[[114 134 125 122 128 123 138 118 142 114 121 130 129 146 117 124]
 [138 129 133 132 123 138 128 125 125 136 128 133 121 119 133 131]
 [132 140 122 125 125 128 115 136 127 120 134 116 128 149 138 130]
 [119 128 118 133 146 124 123 123 131 123 113 129 129 106 110 119]
 [127 120 123 136 139 125 133 131 135 144 133 115 128 110 115 124]
 [120 147 126 119 132 126 130 119 141 121 118 124 127 146 125 122]
 [130 156 113 120 134 127 117 114 130 119 117 130 130 147 135 114]
 [132 125 140 132 136 129 117 119 124 128 123 151 128 116 119 128]] Out: 124

[[134 131 129 127 130 108 112 132 116]
 [129 135 123 127 140 122 142 109 114]
 [151 112 131 131 150 117 117 135 111]
 [115 118 123 125 113 104 146 138 110]
 [111 126 139 101 108 125 146 124 145]
 [122 127 129 138 121 120 114 121 127]] Out: 116

[[138 132 134 129 141 144 121 133 124 133 139]
 [150 136 149 134 128 126 115 135 120 121 100]
 [138 118 140 133 136 122 124 143 111 129 125]
 [131 141 135 136 123 148 123 120 131 131 117]
 [155 135 144 135 129 133 111 141 129 119 102]] Out: 139

[[128 134 123 133 109 122 124 133 131 130 126 143 129 136 123 120]
 [128 130 104 131 111 135 125 121 126 133 136 118 127 133 125 130]
 [128 123 143 134 140 116 140 139 127 146 119 120 130 130 128 132]
 [126 129 133 123 127 124 113 124 124 131 119 137 132 112 132 125]
 [131 125 106 128 116 115 125 129 132 110 119 126 127 119 131 126]
 [125 129 125 125 137 106 124 122 125 122 131 131 119 136 128 126]
 [130 130 106 125 125 137 136 125 128 124 137 128 125 130 127 130]
 [128 141 148 133 139 133 118 121 128 124 120 132 125 130 126 127]
 [133 134 119 126 128 135 122 137 126 123 124 137 131 134 122 121]] Out: 120

[[106 121 116 140 132 110 112 134 127]
 [102 128 153 126 133 114 137 119 125]
 [134 127 157 127 120 122 130 147 129]
 [104 128 110 125 124 127 128 148 135]
 [116 132 130 126 119 114 126 127 128]] Out: 127

[[129 125 127 121 153 125 129 136]
 [123 121 139 140 116 117 117 125]
 [133 131 114 116 105 127 104 117]
 [148 118 129 148 114 124 123 126]
 [132 130 123 138 138 133 139 131]] Out: 136

[[102 124 116 130 120 140 144 139]
 [128 126 115 128 130 144 118 119]
 [121 124 125 136 129 134 134 144]
 [134 150 108 122 119 115 133 126]
 [115 118 112 108 134 130 152 156]
 [126 137 107 119 141 135 116 111]
 [122 134 126 137 125 144 127 118]
 [130 123 117 136 132 145 126 120]] Out: 139
---
[[114 155 157 134 122 117 151]
 [140 100 147 136 113 126 108]] result: 147

[[106 112 124 123 111 119 129]
 [108 142 109 137 139 112 129]] result: 109

[[116 138 128 131 126 126 149]
 [117 133 124 132 118 117 110]] result: 124

[[118 140 112 128 120 121 121]
 [149 129 104 125 120 126 120]] result: 104

[[152 155 158 156 147 150 146]
 [147 150 149 154 148 149 154]] result: 149

[[142 102 133 148 110 138 127]
 [125 130 121 121 136 134 136]] result: 121

[[125 136 140 136 130 114 148]
 [116 120 115 125 120 143 106]] result: 115
---
[146 136 118  99 136 138 104] 138
[136 120 156 135] 156
[131 146 104 148] 104
[128 130 104 112 150] 112
[139 145 106 105 123 126] 123
[145 137 154 156 111] 156
[142 127 100 126 132 118] 132
[138 157 106 118 103 143] 103
[149  98 124 128 147] 128
[128 129 111 135 151 138 131] 138
---
154	120	126	137	148	119	126 ⇒ 154, 148

147	126	135	100	136	154	117 ⇒ 154, 147

148	117	103	129	130 ⇒ 148, 130

142	155	149	147	154	158 ⇒ 158, 155

123	149	155	113 ⇒ 155, 149

101	120	141	121	102	110 ⇒ 141, 121

137	155	113	147	112	152	117 ⇒ 155, 152

136	125	120	123	131	112	141
150	149	123	126	122	135	114
⇒ 150, 149

120	111	146	121	107	131	128 ⇒ 146, 131

109	122	98	131	127	136	107 ⇒ 136, 131
---
[[133 140 148 115 155 157]
 [113 119 126 130 134 140]
 [105 108 113 138 119 126]] yields 138

[[126 115 111 122 131 131]
 [101 145 102 102 150 131]
 [125 129 131 123 128 123]] yields 123

[[115 125 121 108 117]
 [139 139 104 123 117]
 [141 107 122 154 117]] yields 122

[[123 143 132 122]
 [127 119 141 106]
 [115 118 126 145]] yields 118

[[146 134 126 141 130 117 121]
 [134 121 140 133 114 126 120]
 [128 101 114 124 111 138 146]] yields 111

[[110 139 119 136 153 133]
 [137 114 111 136 140 151]
 [131 132 140 135 136 131]] yields 135

[[125 122 135 136 132]
 [125 115 112 123 110]
 [126 136 155 130 122]] yields 155

[[118 139 108 140 149]
 [121 134 123 136 125]
 [101 121 131 123 128]] yields 131

[[142 143 147 144]
 [141 139 144 149]
 [150 146 147 141]] yields 146
